In the rows, zero is written as 128.
A single turn carries every row of the set below to another of its rows. Some are shown first; where does it send the rows asked next?
z425: [123 102 107 123 125 138 132 126 114 130 137 127  71 137 133 128 118 133
 117 138 143 139 140 132 108 145 119 106 127 133 116 150]
z732: [ 92 105  94 112 143 121 101 115 105 123 104 105 103 135 129 148 109 109
 134 128 125 125 125  94 105 128 142  97  99 136 129 116]
z748: [116 118 116 156 154 126 126 128 113 139 128 105 120 143 134 168 114 124
 116 135 139 160 165 105 109 127 124  94 110 129 139 103]
z589: [103 114 104 136 161 120  98 106 114 136 106 113  89 127 110 149 114 123
 133 104 152 134 123 111  81 103 129  94 120 125 126 117]
z326: [ 82 108  88 139 128 132  92 103 129 150 109 114  89 138 112 161 119 100
 123 105 155 152 139 110 111 106 132  85 123 145 126 142]
z554: [133 115 108 163 134 121 108 122 116 134 123 119 109 117 149 156 112 119
 113 122 150 154 169  97 116 119 116  89 109 120 136 125]
z879: [ 92  96 118 127 137 158 107 103 107 139 103 103  88 121 116 162 124 135
 110  94 156 129 142 113 121 114 151  88 108 134 124 123]
z607: [124  99 123 125 126 151 131 137 117 131 128 115  85 122 110 151 136 132
 128 142 128 150 151 111 106 133 126 111  92 153 120 122]
z2: [ 80 125  96 137 132 148 100 104 110 122 117 104  80 119 126 168 119 133
 119 126 159 112 145 108 132 154 129  82 121 136 113 134]
z548: [122 103 112 119 109 141 124 134 134 144 125 126  88 119 137 135 124 134
 131 127 127 159 160 129 116 109 126 104 116 134 105 128]
z679: [114  91 130 128 139 131 128 131 118 151 141 118  93 130 118 149 126 127
 135 137 138 158 149 123 107 134 124 101 145 130  93 129]
z687: [112 114 110 130 109 136 120 131 137 125 139 126  81 128 117 159 129 126
 125 156 149 144 147 112 104 143 108  97 128 138  96 120]
z793: [ 82 110 111 139 115 129 123 145 127 133 128 121  91 154 122 150 113 146
 131 124 134 136 138 113  92 156 119  87  94 144 136 119]
z362: [ 76 115  97 112 130 149 113 108 123 139 106  99 100 129 141 163 115 140
 116 107 141 135 152 131 130 123 149  87 123 120 113 109]
z644: [114  83 113 140 127 136 113 131 113 150 110 105  92 125 131 155 126 144
 127 115 126 160 152  99  92 166 137  98 114 107 117 139]
z447: [118 124 125 156 139 130 123 125 107 139 105 114  99 160 129 128 121 124
 100 141 146 128 148  97 111 109 125  97 115 139 130 131]
z792: [ 76 100 117 141 144 147  96 103 105 143 111 107  98 125 131 157 114 131
 132 104 158 127 146 132 132 135 137  84 138 129 106 132]
z696: [ 95 126 112 146 102 143 113 123 132 137 100 119  78 157 129 141 122 154
 138 133 127 140 147 120  89 146 116  90 115 123 118 126]
z12: [ 89 118  93 130 142 142 105  99 100 148  92  98 105 147 126 163 125 107
 129 124 127 155 139 124 108 141 132 107 131 132 120 135]
z508: [ 87 109 122 132 133 134  95 113 107 125 111 115 102 107 121 165 118 129
 123 111 161 110 136 101 118 128 128  83 118 131 104 106]
z113: [131 101 100 154 144 131 110 115 117 137 127  96  90 137 147 142 120 119
 101 127 148 152 163  89 121 133 139  92 111 118 143 143]
z310: [100 123  85 137 131 142  85  95 121 129  87 103  94 127 124 168 119 109
 147 139 132 144 148  98 108 134 130  93 119 124 108 129]
z262: [105 103 108 130 116 124 123 131 133 154 108 117  73 142 122 139 120 154
 110 120 135 140 143  95  87 129 137  87 131 107 105 141]
z996: [ 90 139  90 136 140 154 113 110 120 134 108 107  78 106 127 162 118 150
 116 106 149 124 157 125 124 116 136  88 107 134 123 126]
z814: [ 80 129 104 126 145 130 125 117  97 140 117 116  98 116 134 161 107 141
 111 111 147 113 142 125 124 132 129  90 132 131 111 124]
z183: [104 111 117 157 128 135 117 135 127 142 122 120  88 130 110 171 123 154
 131 111 144 156 148 113  75 152 112  91 106 126 130 115]
z575: [115  70 111 117 124 148 116 128 143 132 143 110  79 138 120 147 125 127
 122 129 149 161 148 119 107 130 142  96 112 132 118 124]
z274: [ 85 118 115 146 121 130 123 142 128 162 111 116  76 151 117 130 121 150
 133 127 125 137 151 105 106 131 130  86 119 144 111 152]
z190: [ 89 123  78 150 163 134 107 116 118 145 110 107  82 123 102 167 116 116
 130 125 146 144 148 103 110 122 137  92 114 149 123 152]
z248: [114 115 110 159 158 121 101 123 130 144 127  85  98 141 144 130 126 122
 122 142 146 144 161  91 117 128 136  91 131 114 118 126]
z546: [109 116 101 132 142 147 123 136 149 135 146 105  69 132 121 135 128 145
 139 143 140 152 155 134 104 130 129 102 113 140 115 125]
z123: [113 121 116 175 141 146 101 116 131 131 108 109  97 163 136 134 117 128
 123 137 155 143 160 122 111 113 122  90 107 135 138 126]
z716: [ 96  87 108 136 128 116 106 151 136 153 120 111  93 120 139 128 113 145
 135 113 129 142 151  97 101 138 139  88 114 115 106 137]
z7: [ 97  88 107 151 108 132 107 142 129 146 126 121  94 118 123 168 119 133
 129 108 141 162 158  96 104 155 122  84  99 136 125 140]
z218: [101 120  69 128 147 123 113 113 118 126 107 122  89 126 122 164 104 121
 100 115 154 134 130 112  85 120 129 100 115 121 128 130]
z665: [114 123 111 142 126 122 110 126 135 140 111 101 104 149 142 134 126 119
 101 145 143 139 156  85 114 105 132  90 122 120 114 112]
z900: [ 83 121 109 125 148 156 103 112 117 126 108  85  91 116 119 166 130 143
 130 123 142 121 147 106 120 137 147  91 104 133 117  99]
z454: [129  85 128 145 128 144 101 127 124 122 132 127  83 116 124 136 122 129
 145 132 155 144 144 126 100 141 113 102 113 132 108 130]
z558: [105 110 106 157 132 134 110 117 128 125 126 109 110 174 139 160 109 116
 110 146 157 150 157 111 113 137 124  84 117 130 138 112]
z801: [ 83 123  80 127 147 122  99 125 119 132 102 112 118 122 145 145 105 115
 138 118 129 137 139 128 106 124 127 107 107 131 122 118]

z748 -> z248
z793 -> z644
Where do these go?
z218 -> z732
z879 -> z814
z687 -> z575

A single turn carries every row of the set below to another of its rows. Some are shown first; where does it send the rows asked next?
z352: [138 136 133  99 131 128 110 119 165  98 135 111 125 124 137]
z596: [ 95 104 132 118 143 107 129 124 134 128 149 138 138 137 144]
z563: [126 115 119 114 124 126  96 131 162 104 128 114 111 127 140]
z987: [101 105 137 117 151 107 135 122 137 129 148 138 134 133 137]
z916: [135 132 121 110 129 126  99 128 159  99 134 101 134 133 157]
z311: [126 144 142 129 144  96 117 137 128 136 153 131 120 131 132]
z354: [111 104 136 127 139 106 112 145 141 146 136 127 146 128 119]
z795: [143 136 129 109 141 127 107 125 162 100 132 101 130 127 150]
z827: [120 139 138 130 138  97 113 139 127 137 153 134 114 131 131]
z571: [135 135 118 118 139 120 137 153 134 141 133 139 129 147 143]
z525: [129 132 124 102 117 127 100 124 162  97 137 110 130 131 148]
z378: [134 133 116 118 137 121 136 154 135 142 133 140 128 147 144]
z651: [133 134 116 118 135 120 135 154 134 141 133 140 129 147 145]
z975: [104 124 147 110 130 135 122 132 129 136 132 106 152 148 121]
z69: [134 133 118 118 137 120 136 153 134 141 134 140 128 146 143]
z396: [136 136 117 118 137 120 136 154 134 141 134 139 131 147 145]
z485: [132 123 115 108 130 134 101 124 152  96 134 104 126 133 153]
z670: [121 124 141 124 146 105 116 142 138 141 142 114 170 134 136]
z469: [134 129 132 101 128 128 109 120 167 101 133 115 117 122 131]
z648: [104 121 149 109 132 134 123 132 130 138 130 109 145 146 115]
z678: [119 112 144 125 151 106 120 140 142 147 136 123 149 125 116]
z724: [127 124 127 103 119 127 102 124 165 101 133 117 115 125 133]
z600: [116 137 134 132 131  96 108 141 125 136 154 133 118 135 137]
z685: [102 122 146 110 128 134 120 132 128 136 131 108 150 148 120]
z854: [103 117 135 115 150 107 133 122 133 125 153 129 153 141 154]
z266: [117 142 133 130 131  95 108 141 124 134 156 130 126 138 145]
z890: [137 119 122 107 141 133 109 121 156  99 129 109 113 124 137]
z398: [134 119 126 111 136 127 104 127 165 106 126 112 109 121 133]
z593: [138 128 120 107 138 134 106 122 153  95 134 102 129 131 151]
z448: [135 138 129 101 125 127 106 121 164  97 137 108 132 129 145]
z977: [130 114 117 109 133 134 103 123 155  99 129 112 111 126 138]
z247: [112 116 134 127 134 105 108 146 136 140 142 117 167 138 137]
z515: [141 126 124 107 143 134 110 119 155  97 131 105 122 127 143]
z82: [128 150 142 129 143  96 116 137 126 134 156 127 127 134 140]
z121: [123 148 137 129 137  96 112 139 124 133 157 126 131 138 145]
z535: [134 135 118 118 136 121 136 154 134 141 134 139 130 148 145]
z136: [106 123 149 109 133 135 124 131 130 137 131 107 147 146 117]
z488: [143 130 132 109 144 127 110 124 165 103 128 106 118 121 137]
z76: [107 112 142 115 158 107 140 119 137 129 149 134 140 132 139]
z697: [127 122 116 113 121 126  94 132 159 100 132 108 123 133 152]
z68: [108 117 140 114 157 107 138 119 135 126 151 130 149 136 148]
z462: [106 126 148 109 133 134 124 131 129 137 131 105 151 147 120]
z803: [128 117 113 109 128 133 100 124 153  97 132 110 118 132 147]
z60: [ 95 109 130 117 142 107 128 124 132 126 152 133 147 141 152]
z642: [125 125 123 103 115 128  99 125 163  99 136 114 121 129 141]
z340: [102 120 146 110 129 134 121 132 130 137 130 109 146 147 118]
z617: [107 108 131 128 132 105 107 147 137 143 139 123 155 135 128]
z56: [125 121 145 124 153 105 122 139 141 143 138 116 161 128 124]

z515 -> z890
z60 -> z854
z670 -> z56
Where do these go?
z352 -> z469
z82 -> z311
z697 -> z916

A single turn carries every row of the set below to another of its rows. Some are shown first; where does it send the rows asked next?
z438: [106 116 133 115 158 155 109 121 114 143 137 162 119 129 149 121 143 128
 129 126 143 154 127 127 114]
z464: [113 126 144 152 125 151 127 123 116 140 130 149 107 125 125 154 103 126
 132 137 161 154 129 140 148]
z633: [112 120 147  96 147 152 117 129 117 147 135 162 127 118 140 134 134 127
 112 140 129 148 128 121 114]
z30: [108 121 135 163 134 136 117 130 120 154 163 130 127 115 145 128 120 114
 110 143 124 143 120 127 104]
z984: [110 114 130 129 151 138 123 127 110 118 152 112 130 111 154 139 105 104
 122 132 135 126 122 123 111]
z138: [ 87 110 146 147 140 132 121 124 126 127 141 129 140 115 158 118 119 122
 139 164 133 132 137 119 110]
z476: [105 120 121 174 133 137 115 123 132 118 122 123 131 121 128 129 138 130
 124 140 143 144 126 134 151]
z820: [131 127 152 141 123 161  83 138 113 122 135 147 130 127 143 135 120 128
 130 115 129 139 137 103 142]
z111: [108 130 141 109 155 154 125 130 120 151 149 152 119 134 144 122 125 143
 124 126 133 151 145 116 117]
z802: [119 133 122 153 141 121 144 132 116 119 145 115 135 126 126 139 116 141
 116 138 123 149 120 126 150]
z231: [121 133 144 126 141 129 121 109 123 126 152 144 127 119 141 139 108 128
 140 144 140 147 120 157 167]
z815: [123 150 128 172 153 146 117 142 112 120 130 155 124 124 133 127 118 126
 155 139 139 153 148 116 122]
z204: [121 119 139 130 121 133 106 117 126 104 139 163 115 116 136 126 118 146
 138 120 104 139 123 113 129]
z209: [129 168 145 139 138 148 107 140 133 115 155 148 131 114 128 137 108 129
 120 142 126 129 124 115 138]
z298: [122 135 119 131 147 134  94 116 110 101 127 155 128 122 118 136 122 117
 141 160 117 136 112 126 116]
z647: [136 120 130 138 127 134 113 139  85 121 136 174 136 133 150 121 120 130
 138 136 111 155 131 113 129]
z897: [116 123 125 140 129 133 126 135 108 118 116 120 153 113 130 146 129 111
 124 161 135 143 124 119 154]
z850: [107 122 121 130 122 138 112 113 114 142 132 146 148 147 125 143 107 122
 149 155 140 160 130 142 141]

z633 -> z438
z802 -> z897
z647 -> z820
Where do these go?
z464 -> z231
z298 -> z815
z30 -> z984

